One turn sends every row of this set to another row. A few are shown first. Where does it send the rows asked after them?
K308: [ 23.7   2.3   8.4  52.6 -20.5 -17.6 -33.1 -18.8  18.5  -4.5   5.8 -15.0
  22.9  -9.1  19.5  -1.0   5.9  24.8 -15.3  11.0  -8.3   9.5  -4.2 -21.7
  -7.8 -17.7  22.4 -10.4   9.4   2.9  -4.3  -5.7 -13.2 -24.0  -7.4  -7.3
   9.1]
K205: [ -4.2  -0.6   0.8  -5.8  -9.9 -22.7  17.1  17.7 -23.7  30.4 -31.5  17.5
   1.0  -8.5 -26.8 -10.5  14.2 -14.8   6.3  27.5 -10.5 -37.9  -0.7   2.7
  -9.6   7.4  31.0   9.1  -3.3 -10.9  -6.1  -8.8 -15.0  24.5   3.1  26.2
  -2.5]
K181: [  5.8 -24.3  10.9  -5.7   9.5   7.8 -13.4 -42.0  -5.0  26.1   2.9  -1.8
 -23.9   6.6   9.1 -11.5  17.7  27.9   0.7  -1.5  12.4  24.9   2.2 -40.0
  30.3 -21.3   4.4  -4.5  -1.1  -0.8  24.3   8.7  -8.5 -17.1  14.8  12.0
  14.4]
K452: [-17.6 -15.0  -2.0  -4.2   4.7  17.9 -14.0 -29.2   9.3  12.1  13.1  -1.1
  21.1 -27.1   5.5   4.0   2.6   4.8   3.3   5.1  12.8  54.0   5.7 -10.0
  20.8  -8.4  -7.3   3.0 -11.0 -11.5  -4.3  15.0  10.8 -14.1  13.8   3.6
  10.1]
K300: [ 16.0   6.7  -3.1  18.2  19.4  -1.5   1.8 -28.0  14.1  -4.0   7.7  -3.6
 -27.4  -1.3   9.6  12.7  11.0  56.5  -0.7  -8.1  16.7  10.8   5.5 -29.0
  15.3 -23.4  13.3  -9.7  -8.6   8.5  22.2  -9.7   4.4 -16.2 -16.1  10.1
  18.5]
K795: [  6.0  -7.4   7.7 -13.5 -20.8 -19.1  12.4  20.6 -21.5  32.7 -24.2  16.1
  -7.3  -3.7 -19.7 -15.1   5.2 -14.8   6.3  20.5  -4.1 -38.5   2.4   7.0
 -10.5   2.0  16.3   6.0   3.9 -10.7 -16.5 -14.2  -7.7  33.1  -1.2  24.6
   5.4]
K80: [ -1.5   4.7   0.9  20.9   6.8   6.0  12.4 -24.0  23.5  -8.0  25.7   2.5
   2.9 -30.2 -10.3  19.9   1.2  32.5   0.4  -7.1  24.3  39.9   9.1   1.6
  16.9 -14.1   4.8   3.3 -20.0  -2.4   0.7 -16.0  20.2  -8.9  -7.5  10.3
  27.9]
K655: [ 22.4 -16.8  25.6  35.0 -12.6  23.1  -2.9   4.1  13.6  -1.5  -4.5  -5.8
 -11.5 -31.7 -10.4  20.3   3.2  -1.7   5.9  -9.7  -6.7  20.6  -5.6   0.1
  -0.3 -27.1  27.5 -16.8  26.8   8.3  13.0  -0.9  18.8 -24.5  24.8 -18.6
  18.8]
K789: [ -4.7  -0.9  -3.0  13.1 -17.9  21.3 -36.7 -32.6  -1.8  16.4   7.3   5.6
  22.6 -20.6  24.5   8.1  21.1  19.1   8.4  -2.2  -6.0  18.6 -11.4 -30.6
  18.8 -22.2   6.4   2.1  -8.5  -2.7  -8.4   9.5 -15.6 -15.8  12.4  -2.8
 -14.9]
K864: [  6.2 -28.2  34.6  14.0  -9.8   5.2 -18.9 -13.9   7.6  10.8  15.2  14.5
   6.3 -17.9   5.4 -14.1  10.2   8.4   5.8   7.4  -4.5  29.4   6.2 -35.3
  35.2 -24.1   9.5 -11.7  31.8   9.0  11.6  11.4   1.9  -9.6  25.2   7.9
  16.8]
K670: [ -9.1   2.7  -7.3 -13.3   1.7 -18.4  16.7  16.2 -24.9  26.3 -34.0  10.8
  -4.0  -3.7 -29.1  -9.2  12.9 -15.0   5.5  26.8  -8.3 -38.8  -2.2   2.2
  -7.5   7.6  29.7   7.4 -10.0 -11.2  -5.8  -3.9 -15.0  20.8  -1.2  28.9
  -3.8]
K198: [ 17.1   3.7  -3.6  31.4   6.3  -5.9 -19.3 -38.0  16.3  -3.9  11.5 -33.1
 -12.0   8.9  -8.0  -5.3  17.1  38.0 -22.9   1.7   4.2   6.9  -9.8 -24.3
  14.9 -22.7  19.8  -8.0 -18.0   0.0   5.8 -16.1 -21.2 -30.8 -10.1  17.5
   6.0]
K146: [-10.7   0.4   0.3  -9.7  -1.5 -19.2  19.8  22.3 -18.7  24.6 -28.1  13.9
   4.2 -13.3 -34.6  -9.9  12.7 -17.8   4.8  29.8 -11.7 -32.1   0.9   6.3
  -3.4   8.8  30.3   5.4  -2.8 -10.5  -9.5  -6.6 -10.2  22.7   3.1  32.8
  -2.0]
K196: [  8.2  -7.0  19.6  36.7  -6.1 -10.9 -17.1  -9.5  21.1 -23.9  25.9 -17.3
  11.0 -11.6 -18.8 -13.7 -10.6  -9.2 -11.7   8.0   7.3  29.0  -1.1  -3.3
   6.0 -21.2  19.8 -11.3  12.6   1.0  -1.2   2.7   0.2 -26.6   3.0  -5.3
  39.6]
K450: [  9.7 -12.7   2.4  29.5  -0.8 -13.7  -0.3 -42.6  19.3   8.9  19.4 -24.8
   0.1  -5.1 -16.4  -3.2  -1.5  18.7 -22.2   3.4  26.4  43.0   3.4   4.6
   0.2  -6.6   9.6   7.4 -25.2 -12.9   3.1 -18.3  -0.7 -22.3  -0.3   8.6
  34.8]
K280: [ 25.0  -0.9   0.1  35.2 -10.6  27.2 -14.6  -9.2  11.5   7.3 -20.6 -16.3
  -7.9 -25.7  11.9  34.7  17.4  25.4   1.7 -11.4 -16.4   6.3 -13.2 -12.1
  -8.9 -26.5  25.3 -16.0   6.4   7.1   7.9  -3.7   5.5 -29.3   9.3 -14.8
 -11.7]
K328: [  3.6 -10.1   2.7 -21.9  -3.3 -18.7  19.0  10.2 -11.0  31.4 -28.8   3.6
   1.0  -6.8 -24.5  -2.1   5.9  -5.7  -4.2  27.3 -16.1 -38.1   8.6   4.6
 -15.6  16.8  17.4   6.5  -2.8 -16.4 -11.1  -7.2  -6.1  26.4  -0.7  34.9
  -1.3]
K910: [ 10.9 -18.3   7.3  19.5  -0.2  28.4  15.2 -17.6  18.0  10.5  -3.1 -17.8
 -14.6 -31.3 -22.6  30.2   4.5   8.0  -2.9 -12.0  10.6  43.4  -1.9  18.5
   0.4 -14.8  14.9  -4.3  -9.8  -4.4   9.2 -12.7  25.3 -23.7  20.5  -3.3
  17.7]
K190: [  5.3  -8.1  -0.9 -20.3  -5.4 -20.7  16.6  17.8 -17.2  36.2 -29.9   6.4
 -10.6  -1.4 -17.0 -14.0   7.9  -1.4  -1.2  25.4  -3.7 -34.1   6.9   4.6
  -8.2   6.9  10.2   1.7  -1.1 -11.4 -14.7 -15.8  -3.3  32.3  -8.0  34.5
  -1.6]
K946: [ -2.2   4.4  -8.1 -23.0  -7.4 -10.1   5.7  22.1 -21.3  21.5 -27.4   4.1
  -6.7  -1.2 -19.0 -13.1   5.7 -14.4   6.3  20.8  -7.6 -43.9  -3.9   4.7
  -8.9   0.1  13.4   0.4  -5.1 -11.2 -22.0  -6.0 -10.2  26.3 -10.3  24.4
  -7.2]
K171: [ -2.1  -5.6   6.6 -22.8  -6.6  -9.6  18.0  12.6 -11.6  21.1 -20.0   5.7
   0.3 -10.3 -38.1  -5.2   5.2 -18.2  -1.4  22.3 -17.6 -42.6   2.3   7.7
  -5.2   8.9  22.9   7.1  -2.5 -15.4 -16.5  -8.2  -9.9  24.1   5.6  37.3
  -1.9]
K548: [ 12.4  20.8  -3.3  36.7 -12.1   5.1 -21.9 -17.2   6.5 -13.0  10.8   9.9
   4.8 -19.6  25.0  21.7   7.1  33.4  12.8 -11.1   5.5   2.2  -6.1 -24.0
  -1.1 -28.8  20.3  -4.6  -3.8   7.4   1.6  -0.2  -3.6 -16.0 -14.5 -19.6
  12.3]
K846: [ 13.7  -0.1  29.1  37.5 -14.9  -1.6  -1.3  -7.8  15.0 -18.3  30.0  20.0
  -3.0 -24.2  -5.8   5.5  -2.0  14.8  11.9  -9.6  13.8  16.7   2.4 -14.4
  18.1 -29.6  22.9  -6.6  16.0  12.1   9.5  -8.7   9.4  -9.1   5.0  -7.5
  41.2]
K625: [ 24.6 -13.0   0.2  18.1  11.8  26.6   7.0 -25.7  12.2  18.2 -16.5 -25.4
 -37.9 -12.4  -9.9  27.3  22.4  37.9  -7.6 -14.6   0.2  17.1  -7.4  -9.2
   7.5 -22.5  20.0 -13.2  -6.6   3.2  23.0 -15.7   8.4 -29.3  11.6   7.6
  -0.5]
K649: [  5.5  -8.9   7.8 -16.7 -16.2 -16.6  15.2   8.5 -19.0  30.7 -24.2  11.4
   0.2  -6.7 -25.2  -3.7   3.5 -17.0   1.1  20.3 -14.7 -44.9   2.2   6.1
 -18.1  10.8  22.1  10.8  -0.7 -16.1 -12.7  -7.6 -13.7  25.6   4.5  25.6
   2.9]
K653: [  0.2  -3.3  -1.2 -26.1  -1.7 -10.9  12.8  11.5 -18.2  19.6 -27.0   2.3
  -3.3  -1.0 -27.8  -4.3   2.6 -17.0  -0.2  22.0 -16.6 -48.2   1.3   1.9
 -14.9   8.6  22.4   5.0  -2.3 -14.3 -11.2   1.6 -13.3  19.8  -0.9  27.6
  -2.2]
K848: [ -7.0  -3.1  -3.5 -12.1   2.5 -23.3  23.6  17.2 -19.8  31.4 -33.1  12.1
  -1.4  -7.5 -27.7  -9.7  10.6 -11.5   2.8  31.4  -7.0 -30.0   4.9   6.5
  -8.9  12.5  26.1   7.2  -6.1 -12.8  -4.3  -5.4  -7.2  24.9  -0.6  30.6
  -0.2]
K815: [ -7.9  -3.7  22.0  44.7 -39.1   4.0 -16.4  -1.8  18.3  -8.3  -4.1   3.1
   0.6  -9.5 -21.1  -2.1  17.6   2.7  10.0  11.1   0.5  29.7  -3.0 -12.7
   6.7 -26.0  35.9 -12.0  23.8  11.5 -10.2   3.6  -2.5 -36.7  12.8  17.3
  46.5]
K399: [-19.3  -7.3   2.6  28.3 -17.8   3.3   3.4 -19.7  25.4  10.1 -10.0 -10.0
   2.4 -14.1 -23.9   9.0  15.4  20.2  -2.0  14.4  16.9  59.4   8.0   4.0
   1.7  -6.9  15.8  -1.8  -7.7  -3.2 -11.6  -4.6  14.8 -34.8   1.8  30.4
  44.2]
K641: [ -8.5   1.3 -10.8  18.6  -0.7   4.6  -6.1 -28.0  13.8   8.7 -23.9 -22.0
 -31.1  16.3 -12.3   3.1  28.2  40.5  -2.8   8.9  10.9  27.8  -0.1 -24.2
   4.9 -18.7  22.9 -12.5  -9.8   4.4   4.6   1.9  -5.2 -44.3  -9.3  33.0
  30.4]
K409: [ -2.1  11.6  -4.4  44.7 -39.2   4.0 -29.6 -18.8   6.9   9.8 -26.3  -3.9
   1.1   1.9  11.5  11.6  28.0  29.1   9.5   7.3  -3.1  15.9  -8.9 -24.6
 -14.5 -24.0  31.8  -7.7   0.5   5.8 -10.9   6.1 -16.3 -40.7  -5.1   6.3
  21.7]
K189: [ -5.8  -1.0  -0.6 -21.6  -9.2  -8.4  14.8  21.2 -14.9  22.0 -18.5   6.4
  -3.0  -9.9 -32.1 -13.2   6.1 -16.8   2.4  21.5  -5.0 -33.4  -0.6  12.5
   0.3   1.5  11.9   3.9  -6.0 -12.4 -25.0 -15.4  -4.9  30.0  -4.1  35.8
  -4.0]

K655 -> K280
K653 -> K328
And these:
K452 -> K864
K641 -> K399
K795 -> K946
K196 -> K308
K846 -> K548
K205 -> K670

